Families of rows that turns and mirrors carry onto each other, the same ones carrying the whole set onto itself: the rest of each named row's family, in list order:
5 families of 8 rows:
k_421: [-28.1   3.4   0.1  13.1 -20.9 -16.3 -14.0 -10.8 -26.2  27.4 -15.1  -3.6
 -11.1  -1.1   1.0  36.1 -25.3  14.5 -16.0  -4.6   6.6 -10.1  14.8  18.5
  12.9 -25.4 -17.9   9.1   3.1 -45.1 -13.5 -21.9 -21.5 -11.8  12.4   9.5
 -26.6  -1.7  41.6   5.5   8.4 -22.4  20.8 -29.4 -20.4  20.8  -7.1]
k_567: [-28.6   8.4   2.6   8.2 -21.8 -13.0 -14.3 -27.5 -31.0  29.3 -11.9   7.5
 -13.4  -8.2  11.1  29.1 -15.8  14.1 -12.2  -6.3   6.4 -12.6  -2.6  15.2
   0.0  -2.6 -12.6   8.6  11.9 -39.7 -18.5 -27.5 -15.3 -35.2   6.5  -5.8
 -23.4   3.0  29.5   5.8   0.5 -28.7  28.2 -22.9 -16.9  33.5 -18.9]
k_350: [ 11.4  19.8   2.4 -33.8  16.0  22.2   4.2  10.9   4.1 -16.3 -25.5  -9.3
   7.2  10.3  -6.2  -1.0  14.2 -38.8  -3.3  13.5 -34.4  -4.4  35.8   6.6
   8.9 -17.6   0.9 -11.3 -19.2  42.3   1.1  10.6  11.1  -1.4 -11.0  16.4
 -28.1   2.1 -37.2 -37.5   1.3  38.6  -4.9 -22.6   8.0  -3.7 -14.7]
k_656: [ -9.7 -20.8  20.9  21.7  -8.4   8.8  25.5  -2.8  40.9   4.9 -11.1 -41.6
  40.9  29.4  13.7  -9.1 -12.7  -4.0  23.6 -26.6  -1.0  10.9  16.0  -2.6
 -12.6  25.1 -11.3 -29.9 -18.5  15.8  -8.8 -35.6 -23.3  10.3  -4.3   3.1
   2.1  -0.4  28.3   9.5  -7.9 -23.1  17.7 -18.9  23.4  23.8  -0.5]
k_41: [ 20.1 -39.8 -19.4 -14.4  13.8 -46.3   1.1 -22.6  19.6  20.0 -20.8  18.4
  -0.1  19.2 -13.6  12.0 -27.5  13.3   2.7  -4.3 -10.9   1.5  30.2  -1.3
  -6.8  13.2  18.2 -25.1  -5.6 -20.7 -10.9  14.6  18.9  23.8  29.8  -1.0
  42.2   1.6  -3.4  -6.0 -12.5 -28.7 -21.5 -11.0 -22.8   7.1  21.5]
k_454: [-37.1   7.9  -1.8   0.1   9.1 -10.5  28.9  47.8 -27.4 -25.2  24.6 -20.8
   2.2 -23.5  34.4  11.6  28.2 -20.5  17.4  21.7  -2.8 -39.2   1.4  12.5
 -21.4  -8.7  17.6  24.5  -9.9  -6.6  -5.5 -29.7   2.0  -7.8  -1.0 -23.8
  10.0  18.7  13.2  19.4   2.5  22.9  -8.5 -11.1 -41.6  -8.6 -14.1]
k_541: [ 23.2  -0.9 -18.5  13.5  -4.1  -9.6   4.8 -14.1  -4.6  -8.0  36.6 -31.6
  -6.1   0.1  16.2  -0.9  15.8  55.3   7.9  -8.8 -28.9   4.7   3.8   4.2
  23.1  46.0 -37.3   0.1  -2.0  20.3 -15.9  12.6  -8.1  10.0   7.8  -5.0
   5.9  -3.5  -7.3  -3.1  -2.3   4.6 -24.3 -42.1 -36.6 -34.5 -16.2]
k_601: [  2.3  12.7 -20.6 -12.6   4.2  33.8 -15.3  14.3  24.8   4.0   9.8  11.0
 -46.0 -32.4 -21.6  19.1  25.9  -0.6   2.9 -23.4  -1.9  25.0   1.1  -9.6
  -9.6  11.9 -14.8  39.9 -17.3 -11.9 -12.9  22.8   4.6  -0.3 -40.1   7.0
 -21.4  14.6 -18.1  28.8  33.2   6.6 -12.2  -7.9   8.1 -13.9  28.5]
k_214: [ -0.1  15.5 -23.7  -9.6  14.9  24.9   2.3   7.7  21.1   3.7 -11.8   7.6
 -44.7 -34.0 -29.5   9.7  16.5   4.6  20.4 -36.3 -13.9  20.2  -5.9 -11.6
 -16.6 -15.5  -2.8  27.1  -6.1   8.2 -13.7  37.1   1.5  16.9 -25.6   7.4
 -31.5   9.8 -15.1  28.8  18.8   8.3 -12.0  10.6   4.5 -17.2  38.2]
k_717: [  9.6 -38.3 -29.9  -7.5  17.9 -28.3 -22.8 -18.6  16.0  11.5 -13.4  19.0
   1.2  12.1 -22.3   9.4 -30.3  -6.6 -12.1   8.8  -9.2   6.1  23.9   0.2
 -12.1  22.2  25.5 -20.4  -2.1 -17.8   1.0  38.4  17.4  22.4  25.2  15.2
  39.0  11.2  -5.3 -12.5 -17.7 -28.8 -25.4   0.5 -41.9  15.1   9.7]
k_755: [-14.3  -9.6  21.3  27.8 -10.2  16.6  26.8  11.5  30.1   7.7  -3.6 -46.1
  28.4  37.2  30.9 -15.6  -9.3 -13.4  12.4 -27.4   7.5   1.6   2.1  -4.5
 -21.9  36.1 -14.5 -15.5 -10.5  11.3 -11.6 -37.9 -22.1  11.1  -8.0   3.5
   3.4  -0.7   9.0  -1.4 -27.7 -17.0   4.6 -19.8  16.4  24.6 -14.6]
k_614: [ 12.3 -33.3 -18.6 -13.0  13.1 -41.4 -13.0 -21.2  20.7  19.2 -19.0  30.3
 -18.9  10.0  -5.8  10.8 -28.8   5.7  -5.2  -4.9   5.3  -1.7  12.1  14.6
 -13.8  27.7  16.6 -12.0   6.4 -16.5 -20.0  18.7   8.2  35.3  21.6   5.9
  35.2   1.8 -17.5 -10.2 -22.4 -37.8 -27.6  -4.9 -31.1   8.6  14.9]
k_461: [ 24.7  -0.3  -9.6  17.3 -13.4   3.6  12.1  -0.2  -3.1  -3.9  22.3 -36.5
   0.2  -1.3  20.5   0.4  -2.8  64.1   4.6 -14.8 -40.6   7.1   2.6   1.3
  28.8  26.4 -17.0  -4.3  -8.4  12.4  -1.7   1.9 -17.3   6.5  23.0  -8.8
  22.8  -5.6  -3.2  -9.0  -0.9  19.7 -17.3 -45.3 -39.4 -38.3 -10.4]
k_187: [ 13.4  30.6  -8.6 -37.3  31.4   7.9  -3.0  11.3  -2.8 -16.4   1.4  -8.3
   0.7   8.7 -16.3  -2.4  11.1 -36.7  -4.8  10.7 -30.5  -3.3  43.1   6.7
  15.4  15.0   6.5 -18.0 -11.2  30.6   0.3  18.5  24.5  -3.6 -15.5  14.4
 -20.8  -0.7 -32.4 -46.7  -3.7  25.4   3.0  -9.6   9.6  -3.5 -11.1]
k_59: [ 27.4 -34.3 -36.4  -9.8  28.3 -43.1 -22.0 -16.7  23.9  12.8 -23.2  11.8
   9.0  16.2  -2.8  11.8 -20.1   6.1   4.7   8.9   3.4  -5.7  26.4   6.6
  -5.7  27.7  27.8 -25.4   1.5 -18.0  -7.5  24.7  11.1  23.5  31.1  13.7
  32.1  -4.1  -8.1  -0.3  -3.4 -19.1 -17.0 -10.2 -31.5  10.4   5.8]
k_223: [ -4.9 -15.7  25.1  28.2 -14.4  21.1  10.5   8.1  25.4  12.4   0.3 -45.0
  49.7  31.0  16.4 -13.8  -4.4 -28.9  12.1 -25.3  -6.2  11.0  12.1  -7.8
 -17.5  29.7   7.7  -8.7 -14.8  26.4  -0.7 -20.0 -19.2  13.2  -8.0   9.4
  -3.6   0.4  26.3   2.1  -8.9 -16.9  19.8  -6.0  12.5  32.4 -17.6]
k_875: [-30.7  19.5   6.0  -8.9   1.5 -13.5  25.0  25.4 -13.7 -39.3  12.5 -12.0
  -0.2 -41.1  37.0  23.9  23.7 -29.9  26.9  22.0   0.8 -34.7  -6.8  -5.0
 -26.7  -5.7  16.5  24.1 -18.3 -17.6   6.6 -27.3  11.9 -14.8  -4.7 -15.0
   5.5  16.4   6.2  19.6   8.3  23.3 -20.5 -11.3 -36.0  -8.0  -6.6]
k_896: [ -1.2 -10.9  24.1  22.6 -12.6  22.3  25.3  -6.4  32.0  14.7 -16.0 -42.4
  43.0  31.7  18.6 -10.2  -9.7  -7.6  14.0 -32.8  -0.8  10.9   3.0   2.3
 -15.8  32.3  -8.1  -9.5 -10.2  -0.3  -2.4 -44.8 -37.8  -0.2   0.2  17.1
  18.3  12.7  19.1  13.6 -16.4 -12.5  12.6 -17.5  20.3  14.7   1.7]
k_919: [-16.1  10.3 -15.6   0.1 -29.0  -6.6 -23.5 -10.5 -24.6  34.5 -14.6  -9.6
 -11.3  -8.9  -2.1  28.3 -25.7  13.3  -2.8   5.3  21.6  -9.0   6.2  11.3
   8.1 -17.2   4.1   8.3  31.9 -48.1 -19.9 -15.2 -12.5 -14.9  20.8   6.2
 -32.5  -3.5  34.6   3.4  17.3 -17.2  25.2 -29.4 -13.1  15.9 -12.7]
k_145: [-29.1  29.0  -0.5   6.9  10.0  -4.8  29.2  34.9 -25.5 -29.0  16.7 -27.8
  12.2 -27.6  31.6   2.1  20.2 -34.0  30.4  18.7  -7.6 -33.2  -5.5   0.2
 -25.1  -5.2  18.7  18.6  -6.9 -11.4  -9.6 -20.9  22.7   1.9   6.4  -3.6
  13.0  30.4   5.0  21.6 -16.2  38.4   0.2  -5.4 -23.7 -12.7 -10.2]
k_581: [ -7.0  19.8 -31.9 -14.0   9.3  26.8 -16.2   4.3  17.6   5.1 -10.4  -7.7
 -44.6 -34.8 -20.8  11.4  19.8   2.5  13.4 -18.2  -0.2  25.3 -10.4 -10.5
 -12.9 -10.4 -13.9  38.7 -17.1  -1.5 -10.9  24.6  -8.9   2.6 -24.0  23.6
 -26.7  21.2 -20.1  21.5  30.9   9.5 -13.5  14.3  -7.2 -10.1  41.6]
k_591: [  1.1 -15.8  13.9  33.7  -9.9   8.7  19.4  -1.5  33.1  15.1 -13.9 -46.2
  45.8  31.5   8.5 -19.9  -7.6  -8.7   7.7 -32.7  19.9   9.1  13.5 -18.0
 -17.5  28.3  11.8 -19.4 -10.6   9.2  -0.9 -26.4 -20.2   0.8  -5.3  15.7
 -10.7 -14.7  26.7   9.0  -7.2 -20.4  26.4 -12.9  14.1  18.6 -14.4]
k_644: [  4.9  -0.2  -5.2 -39.2  32.4  12.3 -12.1  12.9  -1.7  -9.5  -6.5 -16.1
   6.3  19.0  -5.8   1.2  22.7 -44.2  -4.2  26.4 -38.0   1.0  45.2   1.9
  10.2  13.3   5.2 -23.1  -9.4  41.6  -9.6   8.6  15.0   1.4 -25.4  15.1
  -7.2   3.3 -30.6 -35.2   3.0   4.8 -13.7 -15.7   5.7  15.8 -14.5]
k_572: [ -7.8  22.7 -34.0  -1.7  13.8  20.7 -17.5   6.6  20.7  12.4   2.2   9.4
 -52.9 -30.7 -19.7   1.2   8.8  -4.0   7.3 -29.3  -0.9  23.3 -16.9  -2.9
  -6.3   0.1  -1.1  29.9  -7.0 -10.8 -15.8  41.1  17.2  16.3 -22.5  17.9
 -27.8  28.4  -7.1  20.4  15.5   4.3  -6.0   7.1   0.3  -5.4  38.0]
k_190: [ 10.3  15.2  14.9 -39.4  12.0   1.7 -10.8  14.8   8.2 -17.7  -9.9   2.1
  11.2  -3.4  -2.4   3.4  22.5 -54.4  -8.1  23.1 -32.3  -0.7  40.0  -4.6
  10.7  10.0   3.1  -8.3  -5.1  34.0   3.5  -7.4  18.2   8.3 -33.1  13.6
 -14.1   0.5 -31.5 -37.0   9.6  13.3  -8.4 -18.6  14.0  12.3 -11.9]
k_307: [  7.0  12.0  -3.1 -47.6  17.7  12.3  -3.3  24.9   3.9 -10.8 -16.0  -0.5
   3.0   6.4 -15.7 -16.1   6.4 -35.3  -1.5  23.4 -28.9   0.6  36.9  -2.7
  16.8  -6.2   0.6 -16.5 -19.0  42.3   9.2   3.9  16.2  -5.3 -20.4  16.4
  -3.8   5.3 -32.4 -39.6   6.3  28.9   1.4  -2.7  13.8  10.7 -13.3]
k_867: [-12.1   5.4 -35.0 -10.6  -7.8  32.2 -12.7   8.2   9.9  14.1  11.0   2.1
 -60.6 -17.9 -25.6  12.8  14.8   2.0  10.4 -22.8   2.1  26.9  -5.9   0.9
  -6.0  -0.8  -8.3  37.7  -0.9  -5.0 -22.4  35.1   0.2  -0.3 -29.5   8.7
 -21.3  18.8 -11.4  19.2  36.1  -4.6 -15.2  -8.1  -1.9 -14.9  32.6]
k_982: [ -9.7   8.5   6.7   2.5 -41.6 -13.7  -3.0   5.3  -0.2 -20.6 -39.1  17.9
  34.4 -25.2  -1.9 -16.1  -0.9 -25.2  16.8 -29.6   7.1  29.2 -11.4  13.5
 -16.7  -5.9   7.6  -7.9 -14.2  20.9  24.8  34.9   9.3 -23.0 -22.1 -33.0
  22.4  19.6 -22.4   5.9   8.2  -2.9  13.4  30.1 -35.2  21.4   8.9]
k_949: [ 30.0  -1.1 -26.7   6.7  -5.4   8.7   1.9  17.0  -7.3  -8.9  58.1 -42.5
   4.0  -0.9   3.5   2.1  17.0  55.1  12.5 -12.8 -28.1   8.4   8.4   2.0
  12.2  31.5 -19.9  12.3   4.0   8.9 -16.6  13.4 -13.8  16.2   7.2 -11.5
  16.8   0.4   6.6   2.2   3.3  14.2  -9.5 -32.8 -36.9 -37.9 -11.1]
k_180: [ 27.9 -30.5 -14.2  -9.4  27.8 -39.1   2.4 -21.1  15.4  19.5 -23.4  19.0
 -10.8   5.7   1.1  21.9 -28.9  19.4  -2.0  -2.5 -12.8  -3.8  22.1   1.3
  -5.1   9.3  22.0 -24.7  -3.7 -16.2  -5.1  10.4  -4.6  34.3  22.2  21.4
  28.5   4.1  -1.5 -11.1 -13.1 -28.3 -40.6   0.9 -27.9   9.9  15.9]
k_325: [-18.5  -9.6  14.1  22.3 -24.5  -7.6  -5.5  -7.0  -0.9 -15.6 -31.6  14.0
  36.0  -9.4  -9.2  -9.7  16.8 -29.4  -4.2 -40.2  14.2  28.7  -7.1  12.7
 -24.9   3.9  18.0 -11.4  -9.5  14.4  17.9  29.6  12.9 -30.7 -26.1 -31.2
  17.0  23.6 -14.5  13.3   1.9 -24.4   8.0  19.6 -49.0  22.4   6.4]
k_45: [ 21.9   1.6 -30.4  27.3  -3.7 -12.4  -1.0  20.3   3.6 -10.1  35.2 -45.8
  10.2  -7.5  10.9 -11.8  14.2  59.7   7.4  -7.8 -15.0   0.2   0.3   1.2
  22.6  31.2 -18.0  -2.0  12.6   8.3  -9.2   4.2 -16.6  21.0   9.8  -8.2
   4.6 -10.3  11.3   4.9   8.4  14.4  -3.2 -39.1 -42.5 -35.0  -7.3]
k_863: [-12.1  -0.6   8.7  18.2 -31.9  -5.8 -11.1   7.1  14.6 -30.6 -31.2  24.1
  35.0 -32.5  -7.6  -4.9  10.3 -24.4  -5.4 -27.3  14.4  34.7 -14.8   8.6
 -18.4   1.2   5.1 -14.7 -14.7  -0.6  23.1  34.2  14.8 -29.4 -31.3 -30.7
  22.0  27.3 -24.9   0.6  -1.1 -11.5  -7.5   4.1 -38.9  20.4   7.8]
k_450: [ -4.4  11.3  -2.7   5.3 -23.4 -20.0  -2.6  13.2  -9.2 -29.5 -42.7  34.3
  34.2 -19.5  -7.6  -8.0   9.0 -26.0  10.4 -37.5  -1.4  21.7 -15.7  25.5
 -16.0 -13.3  -2.6 -10.0  -4.7   6.8  24.8  45.8   2.9 -30.3 -30.6 -21.6
  17.8  18.8  -4.4  19.0  -7.2  -3.4  17.1  15.8 -44.4  16.0  15.1]
k_759: [-29.9  18.5  -5.9 -14.8  21.6   0.9  34.5  30.9 -15.7 -23.5  -5.9 -15.8
  15.1 -17.6  25.7   6.2  26.1 -30.7  33.1  18.4 -10.8 -36.7  -6.1   7.5
 -26.0 -19.9   5.2  20.2  -5.9 -21.3   9.3 -27.4  12.5 -17.2   7.3 -15.1
  10.2  28.0   3.8  30.8  -8.8  40.3  -4.8 -10.3 -25.2  -7.1   4.5]
k_756: [-32.1   7.7  -7.3  -3.6 -21.3   1.6 -16.8 -19.0 -22.6  19.1   6.0  -5.3
 -18.7  -6.2  -1.7  32.7 -26.4   7.9  -1.6   0.7  11.1 -12.6   4.5  18.0
  -3.5 -20.1   2.5  13.5  18.3 -47.8  -9.7 -19.8 -20.0 -20.4  13.5  -7.6
 -33.6  10.4  44.2   3.5  19.4 -20.1  26.2 -10.5 -29.5  30.3  -8.9]
k_380: [ -8.5  19.0   7.9  17.8 -22.0 -10.5  -3.1  -4.6  -5.8 -25.2 -21.2  16.7
  44.0 -19.8  -7.3   2.9   6.3 -24.2  16.0 -38.3  21.9  18.2 -21.8  29.3
 -20.7  -1.7   9.7 -12.8 -13.1   5.9  21.3  41.7  11.6 -38.0 -20.3 -27.2
  11.1  27.1 -14.5   3.6  -5.0  -3.6  28.5  19.5 -32.9  29.7   6.5]
k_387: [ 24.3  -4.2 -16.0  14.6 -17.8 -13.7  -1.0   3.2  -6.6  -5.1  25.9 -46.0
   8.1   2.5  14.8   9.5   8.4  50.9   9.6 -14.9 -30.9  14.2   3.6   8.0
  25.1  24.2 -32.4  10.2  -7.4  10.4 -18.2   8.2 -16.9  18.7  13.2  -1.3
  16.7  -4.2  13.9   2.5   0.0   9.9 -15.3 -55.0 -39.4 -43.1   3.6]
k_974: [-22.3  25.6   1.0 -17.9  13.0 -13.5  26.0  37.1 -29.8 -16.4   0.7 -24.7
  11.1 -32.6  29.2   7.7  31.1 -20.5  24.9  14.7  -5.0 -27.8   3.3  -3.4
 -24.1 -12.7  10.9  33.3 -15.2 -14.9   5.6 -29.5  11.5  -8.8   0.9  -6.6
  10.9  23.9   5.7  27.9  -6.2  36.3 -11.1   8.6 -38.2 -14.4  -1.3]
k_991: [-16.5   3.1   4.8   0.3 -24.0 -10.0 -12.3 -20.5 -32.0  28.5 -15.9  14.7
 -13.5  -8.8   4.0  34.2 -33.1  19.0  -2.6  -6.1  -0.3 -10.3  -2.8  25.2
  20.8 -15.0 -20.7   4.0  21.9 -37.5  -2.3 -20.6 -30.8 -15.2   3.2  16.6
 -10.4  -0.7  38.0  11.2  12.2 -25.5  28.5 -19.6  -4.6  29.7  -7.0]

Same family as k_450: k_350, k_214, k_461, k_896, k_180, k_759, k_991
Same family as k_572: k_567, k_541, k_755, k_614, k_187, k_145, k_380
Same family as k_601: k_59, k_875, k_919, k_591, k_190, k_45, k_863
Same family as k_717: k_454, k_223, k_644, k_867, k_949, k_325, k_756

